One vector is turned by the same rotation once a step. Each row is the vector after some number of steps, and that number follows the row.
The counts run from 0 to 474.
-.04 -.12 -.11 -.26  .18 -.24 -.23 -.17 -.05 -.28  .14 -.28  .13  .01 -.33 -.01 -.10 -.09  .09 -.01 -.02  .15  .03  .20 -.04 -.02  .05  .24  .16 -.15  .49  .01 -.41  .15  .02  .35  .09  .01 -.11  .05  .22 -.16 -.40  .35  .06 -.06 -.17 -.04 -.36  .01  .05 -.18  .10 -.12 -.04 -.03  .13  .04 -.09 -.04 -.12  .10  .05 -.02  .09 -.25  .00 -> 362
-.32 -.09 -.03 -.12  .29 -.12 -.15 -.25 -.31 -.09  .00 -.07 -.08 -.08 -.03  .29 -.14  .17 -.15  .11  .05  .19 -.04 -.04  .16  .08  .12  .16 -.02  .04  .09 -.06 -.01  .16  .01  .34  .01 -.19  .06  .35  .14 -.06 -.14  .16 -.03 -.19 -.30 -.06 -.45  .14 -.26  .06  .20 -.18 -.08 -.04  .13  .20 -.01 -.06 -.20  .05 -.02 -.18  .00  .09  .12 -> 367
-.31 -.03  .10 -.03  .19 -.15 -.02 -.28 -.34 -.18  .07 -.06  .08 -.10 -.17 -.01 -.09  .00 -.09  .07 -.02  .31 -.07 -.13  .10  .18  .07  .22  .00 -.12  .19  .02  .02  .01  .10  .25 -.05  .00  .07  .33  .24 -.05 -.29  .31  .15 -.13 -.32 -.13 -.47 -.07 -.20  .08  .05 -.06 -.11 -.14  .18  .31  .03  .11 -.30  .18  .06 -.14  .02  .07  .07 -> 368
-.26 -.03  .32 -.03  .15 -.11 -.08  .16 -.28  .11 -.01 -.05 -.01 -.15 -.11  .22 -.09 -.21 -.30 -.09 -.01  .01  .06 -.25  .31  .09  .00  .04 -.21  .24 -.10  .09  .26  .08 -.17  .29  .19 -.23  .17  .25  .11 -.22  .16  .30 -.02  .04 -.18 -.04 -.09  .00  .11  .01  .14 -.16  .01  .07  .35  .08 -.15 -.06 -.31  .11  .02 -.24 -.15  .02  .31 -> 382
-.28  .14 -.05  .25  .15  .33  .13 -.31 -.01  .14  .09  .12 -.15  .29  .10 -.24 -.20 -.04  .32  .03  .02 -.23  .07 -.03  .18  .11  .24  .06 -.01 -.09  .02 -.02 -.29  .06 -.11 -.13 -.26  .23 -.07  .11  .01  .20  .16  .00  .28 -.06 -.08 -.10 -.10  .01 -.24  .23  .29  .14  .22 -.13  .23  .07  .15 -.03 -.23 -.18  .05  .04 -.10  .09 -.24 -> 278
 .08  .05 -.03 -.10 -.01  .05  .31 -.10  .21 -.11  .05  .07 -.16  .05  .37 -.12 -.07  .26  .20  .07 -.11 -.15 -.04 -.10 -.25 -.21  .02 -.17  .31 -.17 -.21  .04 -.43 -.07  .13 -.14  .01 -.06  .05 -.32 -.03 -.06 -.08 -.16  .10  .15  .19  .09  .10  .22 -.05  .11  .22 -.04 -.09 -.11 -.49  .05 -.07  .09  .30  .10  .12 -.04  .07  .04  .09 -> 218
 .02 -.11 -.10  .01 -.04 -.01  .00  .19  .26 -.06  .18 -.35 -.30 -.07  .02  .17 -.21  .12 -.03 -.07  .09 -.07 -.04 -.30  .13 -.04 -.09  .04  .13  .09 -.16 -.12  .14  .09  .11  .15  .44 -.28 -.07  .06 -.12  .08  .20 -.13 -.26 -.06  .15  .02 -.12  .36  .08  .08  .06 -.14  .07  .11  .03  .18  .21  .03  .38  .02  .05  .24  .22 -.13 -.16 -> 79
-.04 -.01  .18 -.15 -.20  .01  .03 -.02  .09 -.06 -.09 -.15  .32  .42 -.17 -.07  .03  .07 -.22 -.01  .10  .23  .01  .19 -.33  .02  .05  .11 -.02 -.55  .29 -.06 -.14  .00  .22  .00 -.04 -.04 -.24 -.16  .08  .26 -.17 -.03  .10 -.19 -.25 -.01  .01 -.32  .05 -.05 -.17 -.03 -.12  .13 -.03  .12  .14  .07 -.22  .19 -.15 -.02  .30 -.19  .11 -> 134
 .03 -.06  .09 -.08 -.05  .00  .18  .18  .03  .13  .06  .22 -.08 -.03  .26  .14  .10  .14  .11 -.02  .00 -.46 -.05 -.09  .03 -.26 -.11 -.30 -.07  .23 -.46  .26  .04 -.16 -.17 -.26  .29  .04  .04 -.21  .09 -.08  .19 -.05 -.26  .16  .09  .11  .10  .17  .07  .23  .18 -.12 -.01  .15 -.29 -.18 -.08 -.10  .16  .08  .10 -.23 -.17  .06  .23 -> 204
 .02  .17 -.07  .26  .00 -.04 -.11 -.18  .18 -.14 -.06 -.25 -.03 -.30 -.51  .17 -.32 -.02  .06  .10  .01  .06 -.02  .35  .21  .02  .07 -.01  .24 -.21  .13 -.10 -.07  .29  .01  .24 -.04 -.04 -.27  .30  .14  .06 -.03  .02 -.22 -.16 -.05 -.07 -.17  .01  .22 -.02 -.11  .06 -.01  .26  .20  .04  .40  .10  .04 -.18  .09  .13  .04  .11  .01 -> 45
 .26  .12 -.06  .17 -.35  .05 -.20 -.08  .03  .10  .07 -.22 -.31 -.10 -.16 -.15 -.18 -.25  .15 -.07 -.05  .02  .03 -.15 -.18 -.18  .11 -.20 -.01  .03  .12  .13 -.09  .06  .09 -.13 -.07  .10  .01 -.41 -.03  .00  .07  .11  .24  .05  .23 -.14  .02 -.18  .04 -.28  .08  .10  .32 -.03 -.04  .00  .10  .08 -.20 -.11  .01  .07  .24 -.24 -.27 -> 304
-.03 -.21  .18  .04 -.17 -.01  .33 -.20 -.13 -.17 -.04  .39  .15  .10  .10  .05  .23  .25  .15  .06  .01 -.25  .02  .04  .13 -.06  .08 -.35 -.01 -.21 -.10  .22  .19 -.05  .16 -.38 -.08  .08  .06  .19  .32  .26 -.06  .09 -.08  .13 -.18  .00 -.16  .02 -.17  .28 -.18 -.15 -.06  .04 -.11  .06  .21  .24 -.08  .14 -.01 -.10 -.19  .26  .10 -> 191
-.14  .21  .08  .18  .41  .24  .09  .20  .15  .21  .09 -.03 -.30  .04  .06 -.07 -.07 -.05 -.13 -.05 -.28  .00  .14 -.31  .03 -.06 -.02  .00  .13  .00 -.28 -.03 -.28 -.25 -.06  .01 -.07  .29  .08 -.33 -.24 -.03  .32 -.22  .36  .04  .17  .02  .19  .07 -.04  .22  .44  .18  .14 -.27 -.11  .07 -.02 -.13 -.01  .07  .13 -.14 -.10 -.05  .15 -> 255
-.10  .16  .14  .07 -.17  .08 -.08  .00 -.16  .14  .08  .07 -.24 -.09 -.05 -.05  .13 -.43  .30  .02  .10 -.21  .11  .04  .24  .01  .32 -.20 -.10 -.01 -.05  .26 -.02 -.15 -.13 -.06  .03 -.04  .29  .01 -.03  .13  .23  .00 -.04  .11  .20 -.15 -.13  .04  .10 -.16  .23  .23  .34 -.08  .25 -.02  .24 -.06 -.31 -.06  .14  .10 -.14  .19 -.23 -> 294
-.15 -.02  .32 -.04  .23 -.18 -.18  .03 -.35 -.19 -.03 -.04  .10 -.13 -.32 -.05  .00 -.17 -.12 -.03 -.14  .14  .03 -.09  .16  .26 -.07  .07 -.04 -.04  .16  .06  .24 -.03  .13  .17  .08 -.08  .05  .29  .25 -.08 -.21  .24  .11  .04 -.27  .00 -.35 -.07 -.02  .04  .03  .00  .12 -.19  .37  .26 -.12  .21 -.27  .13 -.08 -.01 -.15  .08  .11 -> 376
-.24 -.10  .18  .04 -.28  .01  .12 -.26  .13 -.01 -.20 -.20  .15  .03 -.21  .29 -.27  .02 -.19 -.02  .21  .06 -.01 -.02  .09 -.03  .06  .06  .00 -.31  .13  .04 -.28  .37  .10  .31 -.33 -.26  .05  .17  .27 -.08 -.14  .26  .04 -.01 -.16  .01  .04 -.13  .10 -.22 -.08 -.21 -.03  .29  .27 -.01  .04  .10 -.26  .09 -.04 -.09  .10 -.12  .23 -> 405
 .27  .03  .07  .14 -.07 -.21 -.12  .24  .05  .20  .17 -.20  .12 -.31 -.16  .11 -.02 -.08 -.07  .09  .05 -.07  .00 -.03  .19 -.02 -.33 -.06 -.38  .29 -.04 -.18  .47  .27  .03  .00  .20  .10 -.14 -.16  .08 -.25  .14  .13 -.07  .00  .16  .02 -.05 -.12  .16 -.02 -.04  .12  .24  .28  .00 -.01  .04 -.12  .21  .01 -.04  .27  .21 -.36 -.18 -> 69
 .06  .00 -.13 -.31  .12 -.22 -.28 -.02  .02 -.06  .11 -.28  .01 -.13 -.29  .10 -.17 -.08 -.06 -.06  .02  .28 -.03  .05 -.15 -.11 -.05  .16  .12  .01  .33  .10 -.39  .09  .07  .33  .19  .01 -.05 -.21  .08 -.26 -.23  .24  .01 -.14  .00 -.01 -.22  .00  .04 -.32  .17 -.19  .04  .01 -.10 -.05  .03 -.16 -.05  .14 -.04 -.01  .29 -.34  .00 -> 355
 .05  .03 -.01 -.23 -.07 -.18  .03  .02 -.10 -.18  .11  .08  .19  .21  .31 -.12  .06  .09 -.02  .28  .04 -.04 -.08  .12 -.15  .02 -.11  .27 -.30 -.07 -.01 -.37  .44  .15  .15  .03  .09 -.04 -.30 -.05  .12 -.05 -.29  .07 -.11 -.25 -.29  .13 -.09 -.11 -.17 -.06 -.04  .03 -.07  .06 -.01  .32 -.15 -.16  .26  .11 -.17  .17  .36 -.31 -.24 -> 99
-.09  .06 -.02  .38 -.05  .21  .14 -.21  .15 -.04 -.06 -.28 -.11 -.13 -.44  .10 -.41  .17  .00  .04  .08  .08 -.06 -.02  .32  .11 -.08  .04  .26 -.15  .03  .08 -.11  .27 -.07  .11 -.22 -.10 -.12  .31  .07  .03  .18  .12 -.05 -.11  .01 -.12 -.18 -.02  .11  .18 -.01 -.04 -.01  .29  .14 -.01  .43  .13 -.06 -.12  .05  .10  .14  .11  .08 -> 44
-.07  .09  .01  .35 -.06 -.06  .08 -.16  .17 -.10  .02 -.15  .07 -.19 -.53 -.06 -.28  .07  .17  .05  .06 -.01 -.01  .19  .34  .19 -.14  .02  .03 -.01  .09 -.07  .01  .31 -.21  .06 -.10  .04 -.27  .39  .23  .13 -.01  .22 -.12 -.07 -.06 -.17 -.37  .00  .12  .19 -.11 -.01  .09  .27  .22  .06  .39  .08 -.05 -.08  .01  .11  .17  .08 -.08 -> 52
-.08 -.14 -.11 -.17 -.04 -.08  .07 -.01  .22 -.17  .18 -.25 -.28  .06  .03  .09 -.27  .20 -.02 -.06  .17 -.07 -.12 -.20  .10  .00  .10  .12  .14 -.08 -.21 -.21  .06  .15  .14  .21  .34 -.29 -.12  .12 -.03  .12  .09 -.04 -.47 -.25 -.03  .02 -.13  .32 -.02  .13  .07 -.22 -.11  .31 -.01  .22  .32 -.11  .21 -.09  .03  .09  .32 -.07 -.15 -> 87
-.25  .22  .19  .28  .09  .22  .15 -.11 -.32 -.02 -.25  .12 -.08 -.03  .17  .01 -.23  .01 -.01  .19 -.07  .11 -.07 -.13  .18  .15 -.02  .16 -.06  .29 -.14 -.15  .25  .14 -.03  .12 -.18 -.26 -.11  .45 -.07 -.29  .03  .01  .17 -.08 -.23  .15 -.08  .10 -.16  .12  .14  .12 -.05 -.09  .10  .23 -.19  .06 -.19 -.15  .07 -.05 -.16  .13  .21 -> 13
 .20  .00  .21  .14 -.15 -.14  .08  .19  .15 -.14  .16 -.34 -.02 -.19 -.10  .06  .01 -.19  .02  .03  .22  .23 -.05 -.33  .33  .12 -.11 -.17 -.10 -.28 -.07  .08  .23 -.07  .19  .02  .18 -.21  .15  .11  .12 -.05  .09  .09 -.15  .09  .30 -.22 -.31  .08  .14  .08  .01  .20  .15  .19  .10  .22  .30  .18  .09  .16  .08  .31  .11 -.14 -.14 -> 74
 .18  .26  .15 -.10  .30 -.03 -.04  .29  .09  .33  .19 -.06  .02 -.04  .00 -.10  .10 -.29  .02  .06 -.19 -.15  .15  .24  .03 -.04  .02  .02  .00 -.10 -.05 -.08 -.37 -.15 -.12  .08  .02  .37  .05 -.48 -.03 -.14  .03 -.10  .16  .10  .15  .12  .24  .00  .15 -.09  .29  .18  .19 -.15 -.13 -.08 -.17 -.18  .05  .06  .12 -.07 -.19 -.20  .06 -> 253
 .18  .10  .05 -.03 -.39 -.10 -.23 -.08 -.06  .13  .04 -.13 -.18 -.12 -.09  .03 -.07 -.39  .28  .01  .20  .02  .04  .07  .11 -.12  .44 -.25 -.03 -.05  .11  .18 -.18  .02  .06  .05  .04 -.13  .22 -.11  .04  .06  .08 -.02 -.08  .07  .27 -.15 -.07  .05  .12 -.41  .18  .08  .22 -.08  .11 -.07  .29  .03 -.28 -.12  .14  .16 -.02  .09 -.22 -> 302
-.04  .22  .30  .38 -.09  .17  .01  .10 -.03  .07 -.20 -.30 -.12 -.23 -.24  .17 -.29 -.16 -.06  .03 -.04  .23 -.10 -.16  .26  .09 -.07 -.15  .12  .01 -.18  .05  .02 -.03 -.06  .13 -.01 -.36  .11  .26 -.09 -.13  .25 -.15  .06  .01  .14 -.04 -.03  .18  .28  .03  .15  .29  .12  .01  .16  .10  .13  .25 -.11 -.13  .23  .05 -.07  .17  .30 -> 29
-.13 -.03 -.32  .06 -.24  .18 -.02 -.37 -.11 -.01 -.01 -.03 -.49 -.17  .00  .06 -.38  .23  .09  .00 -.02  .16 -.06 -.32  .04 -.09  .26 -.20  .10  .23 -.06  .06 -.09 -.01  .07  .01 -.08 -.11 -.08  .02 -.07  .23  .23  .01  .06 -.28 -.07 -.22 -.27  .08 -.22 -.12  .13 -.18  .05  .06  .00  .16  .38 -.05 -.13 -.26  .06 -.08  .26  .18 -.20 -> 315
 .22 -.03 -.02 -.16 -.12 -.28 -.03 -.03  .18 -.41  .17 -.24  .07 -.01 -.17 -.18 -.09  .05  .09  .11  .06  .06 -.06  .13 -.02  .05  .12  .12  .07 -.28  .10 -.19  .06  .16  .32  .09  .23 -.06 -.17  .05  .22  .11 -.40  .03 -.27 -.14 -.11  .03 -.27  .09  .02 -.13 -.19 -.04 -.04  .15  .06  .30  .13  .11  .13  .02 -.03  .35  .29 -.20 -.34 -> 90
 .11 -.11  .24  .09 -.27  .09 -.21  .25 -.06  .25  .05 -.13  .13  .00 -.11  .24  .26 -.06 -.23 -.16 -.15  .20  .24  .06 -.18 -.01 -.16 -.24 -.04 -.15  .10  .08  .23  .02  .36 -.26  .12  .16 -.01 -.28  .07  .04  .14 -.24  .03  .17 -.07 -.03  .19 -.27  .11  .15 -.24 -.03  .15  .08 -.17 -.15 -.07  .27 -.06  .13 -.19  .01 -.24 -.12  .19 -> 164
-.13  .00 -.02 -.08 -.05 -.01 -.22  .04 -.36  .10  .02  .16 -.12 -.14  .19  .05  .02 -.07  .08  .09  .25  .08 -.10 -.31  .12 -.10 -.17 -.07 -.30  .33 -.03  .26  .00 -.24 -.32  .04  .18 -.21  .08  .09 -.05 -.24  .08  .24  .05 -.04  .08 -.27 -.43  .07 -.03 -.15  .44  .00  .13 -.04 -.12  .08  .02 -.14 -.13  .09  .03 -.06  .15  .02  .05 -> 337
-.07  .00  .32 -.09 -.04  .06 -.01  .42 -.11  .01 -.05 -.03  .01  .18  .37 -.12  .10 -.04 -.25  .15  .11  .22  .03 -.30 -.20  .07 -.26  .10 -.17 -.06 -.15 -.18  .34 -.29  .01 -.07  .30 -.29 -.19 -.09 -.25 -.01  .15 -.26  .08 -.02 -.06 -.04  .04  .07  .10  .14  .10  .14 -.02 -.03 -.14  .36 -.23 -.04  .17  .11 -.12  .19  .29 -.22  .11 -> 115
 .16 -.02  .08  .08 -.17 -.25  .05  .00  .15 -.17  .12 -.31 -.06 -.23 -.13  .20 -.10  .09 -.17  .07  .37  .18 -.09 -.23  .19  .14  .09 -.02 -.05 -.35 -.11 -.04  .19  .06  .34  .16  .20 -.29  .16  .09  .09  .11  .03  .00 -.22 -.14  .20 -.13 -.22  .20 -.05  .01 -.03 -.01  .00  .22 -.04  .23  .36  .15  .10  .09 -.01  .22  .34 -.04 -.15 -> 81
-.33 -.22  .28  .05 -.02  .20 -.12  .20 -.08  .19 -.02  .09  .16  .26 -.19  .05  .20 -.03  .00 -.14  .02 -.09  .18  .09  .13  .15 -.10 -.04  .04 -.05 -.05  .27  .26 -.15 -.18 -.12  .32  .02 -.09  .14  .00  .38  .29 -.15 -.19  .10 -.23 -.09 -.12 -.06  .20  .41 -.07 -.06  .08  .17  .10 -.12  .12  .10 -.08  .06 -.11 -.18 -.25  .16  .28 -> 154
-.20 -.13  .12 -.10 -.12  .17 -.08  .23 -.10  .31 -.08  .19  .24  .41  .15  .02  .37 -.08  .12 -.06 -.02 -.12  .14  .36 -.16  .03 -.25  .17 -.07 -.04  .23  .00  .13  .04 -.28 -.20  .20 -.01 -.29 -.04 -.01  .00  .03 -.22 -.09  .13 -.18 -.02  .07 -.11  .11  .24  .06  .02  .15  .01 -.02 -.07 -.23 -.08  .06  .11 -.23  .08 -.12 -.25  .14 -> 151
-.29 -.18  .25 -.08  .02  .08 -.06  .17 -.04  .18 -.07 -.27 -.06  .01  .01  .29 -.18 -.33 -.16 -.11  .17 -.04  .05 -.29  .22  .03  .06  .05 -.07  .06 -.04  .16  .01  .20 -.22  .33  .17 -.41  .18  .15  .04 -.25  .14  .10 -.06  .17  .05  .03  .04  .06  .23 -.06  .22 -.21  .20  .10  .38 -.04 -.12 -.03 -.13  .09  .11 -.16 -.06 -.10  .36 -> 389
 .12  .15  .04  .35 -.27  .16  .02  .10  .20  .10 -.13 -.34 -.13  .01 -.11 -.04 -.29 -.15  .15 -.03 -.06  .13  .06  .13 -.04 -.09 -.25  .05  .19  .01  .20  .01 -.26  .24 -.08  .15 -.12 -.20 -.17 -.03  .01 -.38  .03 -.13  .26  .17  .25  .03  .01  .04  .33  .01  .20  .18  .26 -.04  .02 -.02 -.13  .13  .12 -.05  .09  .18  .11 -.23  .03 -> 33
 .10 -.11 -.04  .11 -.09 -.13  .07 -.16  .34 -.15 -.06 -.18  .14 -.42 -.22  .13  .02  .28 -.14  .08 -.14  .16  .02  .16 -.01 -.06 -.31  .04  .11 -.09 -.10 -.22  .07  .17  .20 -.03 -.17  .16 -.23 -.24  .12  .16 -.29  .02 -.09 -.08  .02  .05 -.13 -.09 -.16  .09 -.40  .02 -.08  .17 -.18  .15  .20  .13  .27  .00 -.24  .28  .23 -.11 -.08 -> 451
-.07  .27 -.14  .15  .20  .02 -.14 -.21 -.04  .05  .09  .00 -.16  .10 -.10 -.20 -.07 -.16  .28  .15 -.33 -.14  .16  .47 -.05  .04  .28  .08  .21 -.14  .17 -.32 -.17  .25  .27 -.02 -.19  .34 -.13 -.20  .03  .11 -.15 -.17  .18  .03 -.19  .10  .09 -.07 -.21 -.10  .06  .13  .27 -.26  .18  .06 -.04  .02 -.02 -.15 -.01  .22 -.12  .04 -.33 -> 275
